In the data rows, the value 128 means zero.
Here are some points:
[187 125 154 142 129 104  92 179 131 166 144  99 122 117  90 138 114 131
 134 100  84 134 121 174 184  84 146 127 139 148  78 131 117 107  78 148
 131  69 162 107  62 199 140 103 175 120  90 174]
[ 91 180 119 155 165 139 145 115 143 134  85 180 124 107 140 137  76 137
 132 127 155 101 142  51  74 110 111 147 165 121 171 126  59 129 140 126
 115 108 100 158 124  64 192  89  79 117 166 112]
[128 144 124 153 131 121 156 110  85 142 112 181 170 148 160 119  97 127
 147 166 157  97 131  66  75 115 125  98 129 106 154 157 107 156 129 139
  97 159 135 168 155  90 144 120 166 108 136 168]
[138 132 137 143 154 141 151 110  72 148  96 143 173 147 165  66 109 151
 123 177 174  82 141  83 126 156  64 104 145 139 148 149 115 160  85  98
 139 201 147 154 146 104 207 167 174 109 174 157]
[ 76 162 125  55 145 131 175 124 116 155 106 114 105 140 144 149 131 169
 186 160  99 141 169  67 117 160 106 111 178 152  80  85 114  29 146  88
 129 117  87 114 145 161 150 149 114 137 168 108]
[161 150 112 146 131  95 134  88  79 130  81 151 154 170 130 119 104  94
 118 133 113 109 132 114  29 128 172  97 132  68 153 148 123 189 116 129
 116 130 129 140 149 133 172  84 136 143 148 190]
[129 122 203 140 121 193 137  68  74  97  63 118 111 169 110 116 117 138
 165 134 148 176 101 129 102 168 147 115 131 121 124 136 116 125 137 126
 157 130 157  91 142 171 110 158 122 106 143 114]
[120  88 116 126 165 116  85 115  67 155  54 105 105 110 145  84 135 128
 132 149 173  83 143 109 108 172 126 119 153 138  93 123 103  94 125 134
  93  92  60 152 153  83 156  54  67 115  99 116]
[102 125 104 126 188 132 149  80 108 148 150 128 138 134 180  77 112  66
 102 173 149 132 102 102  92  94 133 101 121  51 131 164 128 142  70 123
 110 150 144 149 151  85 151 179 157 132 133 168]
[164 109 182 139 124 197 159 242 140 158 166  94 118 110  90 142 126 157
 135  78  79 134 153 144 187  95 114 117 104 143 116 151 149  87 105 112
 119 112 122 120  42 149  59 130 150 121 114  80]
[152 149 138 112  84  81 101 202 116 135 177  81 127 159  69 150 122 143
 157  99  71  72 146 177 213 109 162 148 166 143 114 130 196 115 150 102
 121  49 174 107  69 157  70 131  74  77 137 103]
[ 99 143  81 141 128 134 149  89  97 121 109 176 167 123 120  82 116 136
  81 137 149 127 140 112 116 167 108 108  82 115 175 146  86 164 133 112
 113 152 158 152 131 117 164 145 130 132 134 108]
[117  88  85 102 122 133 158  68 133 141 110 164 171 111 137 116 102 139
 104 159 132 145  81 126  88 163 127 100  65  90 155 121 116 194 148 153
 147 210 182 166 141 127 167 157 151 101 129 150]
[ 61 116  80 169 140 174  88  95 172 140  71 169 105 119 137 109 167  81
 109 179 149 132 102 110 122 183 115 122 125 106  96 107 117 130 126 124
 114 120 104 181 101 126 150  70  67 158  72 133]
[ 88 129 125 179 153  86 194  64 104 156 139  84 132  91 144 129 106 121
 138 146 174 127 144 111  45 141 151  82  92  57 106 194 134 144  99 174
  90 145 144 127 161 156 178 146 134 118  97 128]
[ 92 182 105 111 152 137 131  63 150 179 126 160 151 111 130 108 120  96
 132 142 137 121 101 111  78 119 124 120 119 113 164 119  98 136  56 140
 102 158 187 171  74 129 176 150 148 135 194 194]
[198  71 122 133 113 155  84 189 133 150 168  66 144 163 102 101 130 118
 131  62 169 177  97 154 197  86 183 137 179 136 209 111 150 132  74 159
  91 139 105 154 118  41  18 102 106 143 103 170]
[180 128 154 131 135  98  73 182  94 143 134 132 111 134 102 171 121 137
 152  70 143 155 134 156 238  70 122 130 112 140 119 125 174 114 128 125
 129  80 105 102  96 139 121 160 178 133 131 126]
[172 135 201 159 100  96 165 208 118 120 200  96  77  75 116 162 142 173
 133  78  98 192 158 179 185  78 139 134  89 149 107 114 146 125  97 145
 153  97 136  67  28 198  61 128 173 128 123  87]
[ 70 134 111 140 134 161 118  81 152 140 143 115 155 131 149 101 122 105
 102 166 165 163 133 111 113 165 147  83 132 130 169 157 140 107 100 105
 149 124  93 138 179  47 171 114 119 126 145 122]
[ 86 139 103 127 133  98 121 117 128  94 101 126 135 129 151 140 173 144
 117 140 138  92 127 107  87 143  85  60  97 134 174  84 138 147 152 174
 137 146  33 165 157 139 173 112 115 151 118 112]
[ 92 129 170 166 143 131 170 133 144  99 161 189 122 164 172 137 116 168
 116  93  94 157 200 118  79 149 136 120 117 137  71 107 118  68 128  94
 139 156 120  86 179 154 133 110 177 140 185 149]
[117 142  65 149 189  68 119  72 150  97  38 103 102 125 156 132 175 105
 159 160 166  81 111  91 102 158 109 106 140 113 144 139 148  99 144 138
 117 153  62 171 110 126 164 109 109 146 112  99]
10 more points follow, each with its number after it:
[169 117 219 111 138  84  90 164 134 132 166 125 127 111 116 204 146 159
 150  95 135 155 145 125 197 161 148 161 138 166 155 171 151  95 154 122
 115  96 184  83  97 150  35 130 203 110 118 110] 0
[178 122 189 126  69 143 104 217 102 175 159  59 101 182 103 148 151 104
 138 169 103 134 167 207 209  80 116 177 162 172  92 161 185 156 114 134
 142  53 173  81  75 129 108 116 136 122 141 103] 1
[149  59 102 109 126  67  54 154 181 165 131  91  99 141  69 146 156  82
  80 118 153 149  85 234 174  60 169  78 108 149 173 139 131 182 116 126
 132  80  85 107 113  70  63  62 122 148  69 117] 2
[141 153 127  90 149 150 157 132 139 116 124 163  93 133 138 120 116 149
 114 161 100 178 176  70  98 135 142 180 139 172  88 159  79 105 142 144
 178 140  86 114 155 178 188 151 113 130 127 107] 3
[146 102 109 137 146 100  50 175 148  99 110  65 106 177 110  99 106 103
 131 142 148 130 111 136 171  86 189 124 171 151 156 103 178 126 153 106
 174  98 112 147 101 120  86  86 105 141  70 232] 4
[ 71 119 114 161 137 168 184 108 109 151 135 200 162  95 185 125 135 134
  80 148 127 127  53  93 102 103 133  76 127 119 136 143 106 143  68 129
 118 180 131  90 134  68 196 164 128 119 131 143] 5
[ 60 159 120 128 142 113  65  72 156  90  86 143 101 167 124 132 190 173
  56 162 157 142 120  98  75 156 141 135 151 143 172 119  94 184 144 130
 144 202 116 189 151 151 119  58 113 172 117  76] 6
[116 122  83 107 137  85 120  61 156 131  90 148 125 138 153 130 129 138
 177 104 178 120 134 116  79 178  95  99 100 111 132 167  99 153 137  99
 126 118 122 153 142  83 148  93 123 118 114  83] 7
[152 107 182 142 117  76 128 229 116 118 166  68 114 113  85 166 169 159
 136  94  87 135 140 159 243 119 169 137 122 139 183 134 120 153 116 154
  97 125 115  73  83 160  68  99 149 113 138 143] 8
[ 93 138 163 102  60 166 186 164 121 109 121 128 105 149 160 171 117 121
 135 165  87 100 157 113 113 205 126 162 114 110  97  95  95 126 160  84
 115 164 130  64 144 200 142 115 156 143 155 133] 9
Which three of these numbered points are nearest to each point below, looking only along the 3 directions in which the first points spread most? Their numbers follow each, nearest first.
[ 69 154 183 152  98 116 167 134 130  73  57  96 172 130 138  95 107 170
 190 145 141 108 172 116 105 190 150 141 143 141 102 131 158 103 166 130
 154 182 133 120 148 185 152 183  97 113 187  97] > 3 9 7
[ 69 137 109 125 152 141 188 112  94 139  99 177 170 134 175 155  74  42
 107 170 157 174  70 124  84 128 127 123  89  85 164 144 133 163 138  97
 123 170 120 127 140 128 146  97 135 127 140 179] > 5 7 6
[106  98  72 151 185 157 153  93 103 152 148 135 179 112 181 116 119 131
 137 108 159 120  72  84  59 156 108  86  72  94 157 136 102 149  98 112
 155 169 188  88 159  86 177 137 117 129 166 157] > 5 7 6
[ 91 163 133 157 160 144 152  80  46 117  85 161 120  98 142  82 126 177
 171 139 100 148 149  87 114 161 135 150 156 136  26 146  80  61 171 135
 107 131  70 122 194 148 186 100 134  85 144 137] > 3 9 7
[148  91 206 156  87 142  69 228 112 103 170 119 115 107 104 217 145 135
 158 106 154 148 159 155 205  68 136 138 178 209 112  99 173  88 143 149
 131  87 155 108  89 193  53  90 145 110  89 147] > 1 8 0
[131 163 148  99 110 144 109  95 107 132  78 155 105 146 119 111 123 153
 120  87 102 133 150 125  96 162 129 112 125 127   0 141  72  80 150 140
 158 117 160  75 154 176 147 178 120 110 184 134] > 9 3 7
[ 63 129  98 100 144 137 107 129 149  70 117 124  99 178 116 129  97 133
  93 129 141 111 120 122  80 134 132  60 171  91 116  57 127 131 155 100
 164 140 117 185 170 108 143 131  38 157  79 107] > 6 7 3
[109 161 100 155 117 144 160 103 115 126 120 148  84 143 149 147  85 164
 169 149  87 149 107 120  94 174 130 126 158 175  60 148  57  96 181  89
 121 114 145 142 159 168 109 125 163  98 122  90] > 3 9 7
[211 113 110  95  95 110  95 178 149 175 161 121 116 155  76 166 166 137
 120 108 120 116  99 171 189  45 212 124 173 148 199 109 157 182 114 104
 167 135  94 126  99  57  22  90 110 121  95 139] > 2 4 8
[154 141 117 107 121  94 173  91 122 151 109 156 124 104 139 137 110 112
 142 150 136 197 133 106  40 184 101  79  99  82 169 160  99 150 117 186
 127 142 166 142 139 138 217 154 133 140 114 142] > 5 7 6
[190 154  71 162 123 104  87 185 162 176 135  82  89 140  80 129 182  98
  99  46 144 121  89 181 233  72 190 130 195 114 194 134 179  89 110 141
 155  94  76 162  91  67  89  82 137 150  90 125] > 2 4 8
Here are 10 other points, each followed by its number:
[120 161  55 160 168 137 166  98 149  94 124 139 124 114 133  75  68 102
 120 168 138 150  45 101 142 114 124 159 143 133 151 122 120 149 148 131
  96 117 116 170 152  79 193 112  89 129 140  88] 0
[105 119 110 110 146 122 161  76 153 119  83 122 129 103 167 100  65 105
 133 195 158 137 133 107  62 137 136 106  74 118 122 194  81 145 134 149
 100 150 139 133 124  93 149 152 133 141 115 122] 1
[180 138 193 109 116 150 145 175 167  61 184 109  98 128  97 184 141 184
 154  77  85 123 154 220 191  59 146 156 199 143  86 155 148 104 140 102
 148  94 124  66 101 168  76 168 186  97 190 145] 2
[ 79 121 146  91 143 159 131  43 109 152 123 203 135 141 168  79 116 114
 148 145 179 105  69 116  42 164 126 172  96 119  81 154 135 175 129 118
 158 136 176 150 152  70 129 156 162 111 154 131] 3
[ 68 104  78 133 132 118 133 101 133 170  94 199 108 134 108  88 146 142
 144 136 146  87  97  65 137  97 140 111 138 143 159 116  93  79 123  92
 164 224  91 134 172 141 115 115  98 137 113 131] 4
[175 162 255 130  70 163  98 159 170 138 186  79 116 149 112 153 155  97
 139  96  79 147 141 164 176 131 126 204 112 177  36 112 166 106 140 100
 143 120 110 101  72 192  86 153 133  94 102 101] 5
[ 70 131 120 125 173 137 166  89 156 144 121 179 146 113 124 118 130 117
 119 179 164 136 113  78 117 126 138 148  77 102 125 157  96 156 143 138
 100 110 160 166 142  69 176 148  75 128 146 180] 6
[117 171 177 157 164 145 167 124 126 145 135 127 150  80 112 110 158 186
 140 124  72 152 184 158  81 139  96 155 182 168 107 107  95 130 170  78
 138 110 117 112 125 195 150 150 116 128 160  66] 7
[138 131 159  93 150 158 139  88  98 139 129 152  87 141 113 156 129 177
 168 174 108 180 178 134 107 150  95 156 173 161  98 104 128  85 151 146
 100 115 127 123 179 207 167 157  95  96 146 108] 8
[ 99 109  50  99 113  85 133 101 113  96  93 113 117 157 147  88 155  73
 123 128 139 148 147 102 134 142 101 129 132 149 119 114 132 165 183 172
 140 178  69 102 129 109 165 119  59 121 114  86] 9
Which three of these numbered points are nearest to each point below, looking only along the 3 directions in which the first points spread most? Their numbers follow each, nearest first.
[155 162  97 112 167 125 107  79 166 117 134 152 134 101 147 125 126 102
  91 100 144  70  83  83 113 172 175 108 140 141 161 147 109 131 131 137
 155 159  54 201 130 116 147 119 157 153 103 108] > 0 4 9
[ 63 148  82 123 110 150  79  99 123  82 157 176 118 117 161 107 108 111
 157 140 138 121 152  93 111 169  76  95 145 171 188 124 111 116 168 178
 120 128  95 157 176 129 139 100  84 188 112  71] > 9 4 0
[129 152  94  97 124 127 143  26 102 111 130 147  93 126 131 109 116 135
 140 178 171 148 146 102  46 166 176  90 104  91 135  96 105 102 101 162
 123 166 146 110 101 133 159 148 104 133 180 133] > 1 3 6
[141 125 136 138  89 127  87 150 187 135 103  34 122 162 117 116 140 125
  78 140 140 121 124 146 196  84 172 118 146 117 147 146 185 127  88 120
  83  47  65 144  90  62  73 105 104 149  46 134] > 9 0 4
[107  82  61 132 130 125 148  86 147 127  80 132 129 125 109 138 103 118
 170 152 157 129 144 122 102 142 122 103 127 106  74  84  93 143 122 144
 107 165  85 147 189  92 130 132  84 140 113 124] > 4 9 0
[101 152 116 173 133 144 141  62  90 172 114 131 183  87 147 123 119 126
 153 178 134 150 118  73  94 138 128 149  95 110 154 143  77 146 155 108
 192 154 127 153 172  90 157 125 140 130 151 152] > 1 3 6
[ 89 130 100 165 147 136 150 123 111 105  62 206 164 141 143 130 109  81
 159 171 185  93 123  63 104 110 101  95 103  99 141  72  67 144 125 124
  98 162 148 125 135  97 193 142 155 133 197 142] > 1 3 6
[122 125  84 167 187 126 184  80  95 110 108 164 147 125 195  68 112  90
 137 147 176  75 111 159  64 167  85 152  93 108 132  97  73 155 110 147
 109 165  92 110 115 101 170 199 107 126 137 171] > 1 6 3
[ 98 121 106 105 147 153 150 142  47  84 152 175 156 102 174  80 108 124
  52 145 180  54 111  74  76 108 129 100  90 111 169 127  76 167 169 193
 123 140 155 150 122  95 154 158 130 136 162 171] > 3 6 1
[ 79 148 111 108 157 154 154  39 113 165 141 162 200 146 146  69  89 114
 110 107 131 132 101 126  67 141  86 157  62 129 171 166 115 135  59 171
  88 129 140 151 163  96 175 173 102 124 131 163] > 3 1 6
[172 179 154 139 143 155 175 150 138  53 102 114 113 119 131  99 169 142
 178 114 129 113 183 141 150 173  79 178 131  98  60 147 110  98 198  81
 119 137 147 118 140 159 119 159 146  85 162 125] > 7 8 4
